Turns, then the turns between two rows, first turn first; the first pair answered
k442:
[-32.7, -25.1, -3.2, 14.2, -9.2, -41.4, -12.6, -36.2, 55.7, 16.8, -5.3, -67.8, -17.4, 25.6, -18.9, 12.6, 5.0, -0.9, 3.4, -30.9, 34.0, -5.6, -23.2, -4.8, -7.6, -25.9, 17.8, 8.7, -25.0, 15.8, 33.8, -8.8, -37.4, -25.2, -29.4, -16.1, 6.3] => [-29.7, -33.2, 8.7, 9.4, -32.7, -33.1, -10.1, -34.6, 59.0, 4.3, 16.0, -48.4, -16.2, 23.6, -16.8, 3.8, -0.2, -22.9, 12.9, -51.7, 30.1, -14.3, -7.8, -1.6, 3.2, -23.9, 13.7, 6.5, -20.6, 8.4, 22.1, -1.0, -37.5, -37.9, -28.9, -23.9, 13.5]
[40.3, 21.3, 2.2, 9.5, 6.5, 7.9, 9.4, -19.3, 12.2, -1.4, 27.8, 29.8, -23.0, -19.0, 2.2, 31.8, -33.4, -2.1, 28.2, -19.7, 39.0, 23.7, 4.5, 14.7, -28.5, 13.3, -45.2, 0.4, -35.0, 5.9, -19.6, 6.8, -1.2, 12.7, 38.1, -14.4, -18.9] => [36.9, 24.4, -5.5, 10.7, 17.7, 5.1, 7.9, -20.3, 6.9, 3.4, 15.5, 22.0, -22.9, -19.6, 0.3, 36.8, -31.1, 9.9, 26.6, -8.8, 40.5, 29.6, -2.4, 14.3, -35.3, 11.1, -45.3, -0.2, -35.2, 7.5, -14.3, 2.3, 1.8, 20.7, 39.1, -11.4, -20.3]
[-1.6, -15.8, -9.5, 3.6, -13.9, 2.5, 27.4, 15.2, 5.7, -29.5, -0.1, 35.3, 32.8, 41.1, 0.9, 40.1, 16.5, 37.7, -20.9, -8.4, 0.7, 78.0, -3.6, 12.3, -24.1, 18.5, -17.5, 4.8, -43.8, -24.8, -11.0, -53.9, 41.1, 25.2, -3.2, -10.1, -44.2] => [-9.5, -5.2, -14.4, 5.6, 6.2, -0.8, 13.1, 8.4, 11.5, -13.3, -24.4, 13.2, 29.6, 39.1, 1.1, 41.3, 26.7, 44.2, -25.9, 3.9, 5.7, 76.9, -19.1, 7.7, -23.8, 6.7, -4.9, 3.3, -43.2, -18.2, 3.0, -58.1, 39.6, 19.5, -9.3, -8.9, -52.2]
[-13.2, 44.0, 31.0, 12.2, 9.4, 36.6, 5.1, 8.9, -1.8, 35.9, -33.5, -1.1, -6.5, 12.1, -9.3, -13.9, -10.8, -10.6, -10.9, 2.3, 6.4, -30.9, -32.8, -21.5, 2.8, -8.7, -7.0, -33.4, -31.0, 2.1, 27.5, -12.8, -32.3, -0.1, -10.1, -25.6, -12.7] => [-10.2, 41.7, 44.5, 7.8, -7.2, 41.8, 5.5, 8.0, 5.3, 30.7, -19.5, 13.1, -6.4, 11.7, -8.3, -15.6, -13.5, -23.5, -4.1, -10.2, 5.3, -40.3, -21.7, -17.8, 11.7, -7.6, -5.8, -32.9, -29.9, -1.5, 20.1, -6.3, -34.5, -9.8, -11.9, -29.1, -5.4]
k363:
[-2.8, 15.7, 14.9, -25.6, 11.3, -31.7, -13.1, 2.7, 23.6, 23.7, -40.1, 2.0, -0.7, -14.4, 15.3, 3.4, 37.6, 8.0, -9.9, 11.3, -13.8, -12.2, -21.4, -7.5, 38.0, -0.4, 70.4, -2.0, -10.6, 16.9, 24.3, 15.1, 4.1, -0.8, -12.7, 16.1, -1.5] => [2.8, 4.4, -13.9, -29.9, 15.9, -35.9, 4.1, 16.3, -14.3, 10.7, -27.4, 12.0, 12.4, -9.9, 13.5, 13.8, 26.1, 43.6, -19.7, 28.9, -19.5, 16.1, -6.9, -7.3, 20.9, 26.0, 38.7, 7.8, -14.7, 10.7, 10.8, 10.9, 26.9, 42.5, 15.3, 29.1, 1.2]
[6.1, -13.0, -26.0, -18.1, -26.5, -1.9, -6.0, 22.4, -9.5, -8.2, 14.9, 9.5, 57.0, -56.3, 5.2, -33.5, -16.1, 25.6, -1.4, 12.9, -35.9, -22.7, 31.4, 29.9, -11.5, 34.1, -35.6, 16.9, -13.4, -3.5, -20.7, -3.8, 68.3, 26.5, 62.4, -57.1, 59.7] => [-12.2, -36.7, 1.0, 0.4, -17.0, -27.4, -40.9, -30.6, 31.3, -21.8, -14.8, -36.6, 37.7, -34.4, 27.2, -46.0, -12.1, 5.5, 21.5, -25.3, -30.1, -46.1, 6.3, 50.5, 13.8, -45.1, -27.3, 27.8, -0.9, 26.3, 20.5, -6.9, 34.7, -36.8, 37.1, -67.3, 30.1]
[6.3, -48.1, -21.1, -5.3, -13.0, 21.2, 19.1, 10.3, 9.0, 14.3, 31.3, -16.6, 9.7, -49.3, -24.0, 14.2, -12.1, 27.9, 21.6, 6.3, -9.6, 17.7, 19.2, 41.5, -26.4, 58.6, -62.6, 10.6, -37.7, -10.7, -50.3, -1.9, -37.8, 13.9, 62.9, 20.2, 43.1] => [-7.3, -64.2, 9.9, 11.5, -7.0, 3.8, -20.2, -36.6, 57.8, 10.1, 3.5, -58.6, -10.8, -36.0, -7.5, 1.4, -5.1, -5.3, 41.2, -29.8, -2.5, -11.6, -5.6, 56.0, 0.8, -15.8, -40.6, 14.5, -24.6, 13.5, -12.1, -4.9, -74.7, -52.7, 34.0, 6.7, 14.7]
k496:
[-9.4, -2.6, -4.1, 1.1, 12.6, 8.3, -9.0, 4.5, 3.7, 4.3, -19.9, -36.2, -13.2, 2.5, -0.7, 16.9, 20.0, 11.5, -9.9, 28.5, -0.2, 25.2, -11.1, 9.0, -8.2, 7.5, -1.4, 7.9, -5.2, -16.0, 25.8, 5.1, -3.7, 12.3, -2.8, 9.0, -3.0] => [-4.0, -4.2, -0.5, 7.7, 10.7, 4.0, -5.5, -1.0, -4.5, 1.4, -15.1, -32.1, -17.8, 12.2, -0.4, 15.0, 12.2, 5.1, -6.4, 22.6, 5.0, 26.4, -17.2, 6.1, -13.6, 3.2, -5.9, 10.0, -2.4, -12.1, 35.0, -0.3, -8.7, 9.2, -1.7, 2.7, -11.3]
[-18.4, -6.4, -2.4, -15.1, 0.8, 1.0, -28.2, -2.8, 45.2, -23.8, -34.6, -32.4, 4.0, -12.5, 47.4, 22.5, 18.5, 4.4, 10.6, -16.3, -23.7, -19.0, 22.1, -10.0, 63.8, -17.1, 22.5, 23.1, 1.7, 0.3, -58.5, 30.9, 53.2, -10.9, -16.4, 41.0, 14.9] => [20.7, 24.2, -5.8, 3.5, -5.1, -16.8, 23.9, -1.7, -38.0, -41.8, 10.4, 20.2, -10.7, 40.9, 30.9, 16.1, -37.5, 11.1, -10.2, 1.2, 7.2, 43.9, 5.5, -51.2, -3.3, 15.7, -29.5, 23.2, 15.0, -9.3, -32.9, 6.9, 82.7, 39.7, -1.5, 8.3, -9.7]
[-7.1, 1.7, 34.7, -10.9, -9.5, 10.6, 13.8, -4.1, 9.3, 9.1, 30.6, -3.4, -9.6, -9.7, -0.3, 2.1, -9.5, -16.0, 20.4, -22.8, 5.7, -17.1, 1.4, 4.4, 18.1, -10.3, -8.5, -2.4, -23.7, 7.0, -21.2, 1.3, -35.1, -41.0, -8.5, -1.6, 28.1] => [1.4, 15.5, 15.3, -19.6, -7.4, 16.0, 25.9, 21.3, -16.9, 14.2, 39.5, 17.8, 0.1, -13.7, -10.1, 14.2, -8.5, 0.4, 5.6, 2.0, 4.0, -1.9, 7.2, -6.2, 4.2, 25.7, -11.7, -6.2, -26.6, -4.6, -37.8, 3.0, -10.2, -3.0, 2.8, 6.7, 36.6]
Then:
Between the rows of a pair lie two turns.
[-10.0, -13.4, 9.5, 22.2, 24.1, -1.9, 3.1, -29.4, 33.2, 0.0, -25.4, -14.6, -4.2, -0.3, -8.0, -12.7, -2.7, 11.3, 12.8, -12.0, 13.3, -11.5, 0.6, 3.2, -2.5, -22.5, 7.2, -18.5, -3.4, 10.9, 2.9, -10.8, -10.1, -24.7, -14.4, 5.5, -11.3] => [-10.4, -15.1, -8.3, 18.8, 36.4, -7.6, 4.1, -23.1, 19.4, -2.1, -34.0, -20.5, 3.6, 3.0, -5.6, -3.5, 1.7, 33.0, 4.4, -3.7, 8.0, -4.5, 1.8, 3.1, -4.7, -18.6, 0.9, -12.0, -2.2, 11.3, 7.4, -18.3, 5.2, -8.6, -5.2, 15.0, -14.1]
k496 k363
[-6.6, -28.8, 18.7, 19.2, 15.2, -14.2, -7.1, -32.5, -1.7, -1.6, -14.2, -20.1, -26.1, -2.3, -14.1, -9.0, -19.7, -13.4, 7.4, 9.1, 10.4, 4.5, -36.4, -7.6, -18.0, -22.9, -31.3, 4.3, -2.5, 6.9, 23.0, -4.2, -51.8, -13.4, 11.2, -12.2, -12.0] => [-10.6, -19.5, -7.8, -9.4, 19.3, 16.3, -11.3, 19.3, 7.7, 19.3, -21.0, -10.0, 5.1, -49.4, -20.3, 10.0, 16.6, 10.3, -2.0, 36.0, -15.5, -14.3, -8.2, -7.7, 7.8, 26.6, -1.1, -3.8, -14.6, -16.7, -25.2, 15.0, -23.8, 14.6, 19.4, 21.6, 28.3]
k442 k496
[1.6, -0.8, -10.6, 12.9, -1.3, -5.4, 8.2, -19.3, -50.1, -21.5, 12.8, -14.8, 11.2, -1.4, 4.8, 8.8, -18.4, 31.7, -6.1, 20.4, 36.9, 51.3, -35.0, -14.7, -2.2, -7.8, -25.1, 10.4, -25.4, -15.2, 6.8, -61.4, 18.8, 37.2, 7.6, 10.2, -8.0] => [11.5, 31.0, -0.1, 0.7, -13.5, 18.6, 14.2, 6.4, -39.8, 3.3, 27.1, 10.9, 10.6, -25.6, -14.5, 6.4, -8.3, 6.7, -8.5, 29.4, 37.9, 35.8, -29.2, -35.8, 0.0, 24.7, 7.1, -10.0, -31.1, -35.2, -10.8, -50.8, 20.5, 37.6, -6.7, 6.2, 11.4]
k363 k363
[20.9, -36.5, 9.6, -3.6, -29.8, 16.2, 15.1, 13.7, -1.7, -7.5, 6.1, 15.2, -0.2, -2.8, 8.9, 6.5, -13.3, 18.7, 29.7, -0.2, -5.5, 18.6, 32.8, -7.5, -21.1, 11.7, -13.9, -13.0, -8.3, -9.1, 0.7, -21.0, -6.6, 15.5, -2.9, -29.7, 3.7] => [14.3, -24.5, -4.8, 4.1, -3.4, 4.2, 11.3, 13.3, -5.8, 5.7, -22.1, -7.4, -4.4, -5.2, 3.2, 11.3, -4.9, 42.1, 19.9, 19.9, 0.6, 27.7, 14.7, -10.9, -30.7, 4.9, -10.5, -16.6, -13.0, -3.2, 13.3, -29.5, -2.0, 29.3, -5.9, -24.9, -1.2]
k442 k442
[-2.9, -72.5, -9.8, 0.0, -17.8, 40.4, 12.6, 21.7, -21.9, -25.5, 8.7, -31.6, 3.6, 17.7, 27.2, 2.5, -1.8, 36.1, -16.9, 9.3, 19.3, 21.4, 7.2, 40.3, -6.3, 4.6, -16.9, -2.7, -12.3, 25.4, -24.9, -6.3, 7.0, 22.9, 13.4, 24.1, -8.9] => [14.4, -17.0, 1.0, -7.8, -28.8, 54.7, 27.7, 45.6, -31.5, 3.0, 24.5, 6.6, -3.9, 8.4, 2.4, -4.7, -4.0, 8.5, -30.3, 28.8, 34.7, 19.4, 1.4, -3.1, -17.6, 40.9, 16.7, -25.9, -9.4, -0.1, -27.0, -1.8, 21.9, 32.8, -4.2, 7.0, 1.5]
k363 k496
[35.8, 15.0, -6.1, 0.8, 3.0, 21.9, -30.2, 13.2, -44.2, -28.5, 21.9, -4.3, 59.2, -6.6, 7.4, 15.7, 12.7, -7.9, 33.8, -10.3, 11.1, 21.4, 31.8, 25.8, -1.4, -1.0, 19.8, -22.4, 25.8, -20.5, -67.1, 25.4, 24.5, -9.9, 57.0, -14.1, 29.6] => [28.6, 25.2, -25.8, 7.1, 33.6, 8.9, -33.8, 12.5, -57.5, -14.0, -7.2, -28.6, 57.8, -10.2, 3.2, 23.2, 18.5, 22.5, 19.1, 15.2, 15.7, 34.5, 12.4, 17.9, -17.9, -7.3, 23.4, -19.8, 22.4, -13.5, -53.0, 12.3, 29.9, 3.9, 56.8, -11.0, 20.9]
k442 k442
[-5.1, 29.2, 14.5, 4.2, 8.2, -13.2, -1.0, 36.1, -9.1, 10.8, 0.6, 17.3, 15.6, 8.1, 6.7, 16.1, 34.4, 13.5, -21.8, 12.7, -23.6, 2.4, 27.0, 0.2, 18.3, -23.1, 24.2, -13.6, 41.2, -15.3, 0.6, 9.9, 37.2, -5.1, 2.9, 3.0, -17.9] => [-6.5, 14.2, 16.8, 13.4, 12.4, -28.2, -1.9, 18.5, -14.0, -7.1, -0.4, 7.7, 10.0, 26.9, 12.8, 14.0, 24.1, 19.9, -16.7, 4.8, -20.8, 10.6, 20.0, 9.2, 15.2, -42.3, 5.3, -4.6, 45.8, -5.3, 13.0, 6.9, 32.4, -10.9, 4.8, -0.7, -32.8]
k363 k496
[0.0, 26.2, 2.9, 15.3, 20.6, -32.0, -22.1, -6.8, -48.5, 14.5, -26.8, 9.4, 0.3, 23.8, -9.6, 0.3, -6.5, 24.1, 13.5, 15.3, 17.1, 36.1, 15.4, -6.2, -13.8, 20.1, -50.6, 8.5, 4.4, 8.4, -17.0, -45.5, -28.7, 31.1, -2.7, -13.0, -1.9] => [-17.8, 0.4, 24.7, 6.9, 12.7, -20.6, -52.2, -20.9, 10.5, 14.4, -40.5, -15.7, -1.8, 5.6, 1.9, -6.6, 17.8, -2.4, 35.2, -13.7, 2.9, -2.5, 24.0, 19.4, 31.1, -15.0, -25.0, 7.7, 3.2, 15.8, -26.2, -33.5, -58.8, -22.4, -16.8, -8.1, 7.4]
k496 k442
[-23.3, -21.3, 33.8, -16.2, -25.2, 9.4, -15.4, -49.9, 51.2, -25.6, 32.1, -13.8, -20.8, -4.5, 0.0, 6.6, -24.7, -35.4, 39.0, -35.2, -1.0, 15.1, -7.5, 67.6, -10.0, -10.3, -46.1, 20.9, -8.7, 76.6, -5.3, -22.9, -38.3, 28.7, -9.5, 24.3, 15.9] => [-32.9, -24.4, 16.5, -24.4, -8.3, 6.6, -33.2, -44.8, 64.6, -19.6, 5.7, -35.9, -10.7, -13.4, 5.8, 18.5, -0.3, -15.5, 33.9, -22.7, -14.7, 6.1, -2.3, 72.9, 8.1, -18.8, -32.6, 24.6, -11.2, 83.6, -7.3, -22.7, -27.9, 26.2, -9.7, 49.3, 19.4]
k496 k363
[-35.2, -27.1, 29.8, 34.4, -18.4, -27.9, 18.6, 3.0, -8.8, -28.7, 18.1, 35.2, -21.1, 24.2, 7.7, -45.4, -26.6, -31.0, 18.4, -10.0, 27.2, -23.8, -6.6, 5.9, -36.1, -19.7, -12.5, -5.4, 13.5, -8.4, -18.8, 4.8, 19.4, 15.5, -50.7, -12.5, 14.0] => [-48.7, -31.2, 24.8, 16.1, -15.9, -10.0, 0.7, 15.2, 28.2, -13.5, -1.7, 17.1, -6.7, -12.1, 13.4, -34.6, 10.6, -30.0, 20.5, -8.2, 9.8, -52.5, 8.8, 22.9, -6.1, -12.2, 19.1, -6.5, 3.3, -11.6, -45.4, 20.0, 16.3, 8.6, -55.4, 9.1, 33.3]
k363 k496
[5.0, -37.1, -10.4, 3.9, -15.0, 8.1, -2.4, 2.5, -20.7, -12.7, 24.6, 13.2, 9.2, 12.7, 6.3, 4.2, -18.6, 10.0, -7.9, -8.9, 4.5, 19.9, 10.8, 7.5, 2.1, 8.6, -25.6, 17.3, 4.7, 8.2, -16.3, -5.6, 8.7, 19.7, 11.9, 11.5, -3.2] => [1.7, -36.4, -14.8, -3.3, -15.0, 13.6, -9.8, 12.6, -12.8, -4.3, 17.6, 10.4, 15.0, 0.5, 6.2, 8.3, -5.6, 12.2, -6.6, -4.5, -5.8, 12.7, 15.6, 12.4, 8.5, 13.9, -15.6, 17.8, -0.9, 6.7, -23.0, -3.4, 10.7, 22.7, 13.7, 20.1, 2.5]
k496 k496
[2.4, 28.8, 13.1, -1.7, 34.9, -9.3, -20.8, -24.8, -4.9, 11.1, -30.0, -16.4, -15.8, 37.7, 1.8, -8.7, 1.4, -6.6, -14.1, 1.1, 37.0, -9.5, -37.9, -32.3, -1.3, -49.2, 26.6, 8.2, 31.2, 22.8, 47.8, -10.4, 18.6, -26.4, -25.5, -1.1, -22.9] => [-2.6, 36.6, 0.4, -30.3, 25.3, 22.2, -28.9, 15.8, 16.1, 30.7, -36.6, -4.4, 5.1, -4.7, -1.9, 5.0, 34.8, -7.8, -15.5, 10.4, 16.5, -35.9, -9.7, -29.8, 29.7, -12.3, 64.7, -2.6, 22.8, 4.9, 8.3, 8.0, 34.6, -16.8, -25.9, 22.1, 7.0]
k496 k442
[16.3, -10.6, -0.7, -24.0, -31.9, 29.1, -0.3, 41.5, 9.6, -3.9, 30.3, 46.8, 33.8, -24.6, -0.2, -1.5, 16.9, -2.8, -7.7, -17.2, -21.1, -21.1, 36.8, -1.9, 30.9, 45.1, 18.5, -4.1, -6.2, -20.0, -44.6, 9.2, 44.8, 13.8, 1.9, 11.8, 28.8] => [26.1, -28.0, 32.5, 20.0, -27.9, -19.4, 2.6, -29.3, -7.5, -35.7, 44.7, 32.6, -9.3, 41.7, 9.8, -26.8, -34.7, -22.7, 6.7, -53.8, 11.0, 6.7, -6.0, -1.5, -6.0, -23.9, -30.9, 12.1, 14.6, 14.1, 24.5, -16.3, 2.6, -23.3, -6.5, -29.4, -23.7]
k442 k496
[15.9, 31.9, 12.0, -3.2, -14.0, -5.5, -5.9, -7.0, -0.4, -11.0, 4.2, 15.8, -7.5, 25.8, 20.8, -9.5, 9.4, -28.7, -12.2, -12.4, 12.7, -18.8, -5.0, -25.1, 22.2, -23.7, 29.2, -4.4, 36.0, -1.0, 30.6, 18.7, 30.6, -31.2, -19.6, -16.9, -23.7] => [23.7, 15.5, 0.7, -6.7, -33.1, -1.0, 12.1, 4.8, -24.6, -29.1, 35.2, 39.1, -0.4, 27.3, 21.1, -5.7, -8.5, -24.0, -10.1, -18.5, 6.1, -7.3, 19.3, -20.6, 12.4, -0.8, -0.3, 3.4, 35.5, -9.9, 11.5, 17.3, 38.0, -9.4, 2.2, -12.4, -15.5]
k442 k442
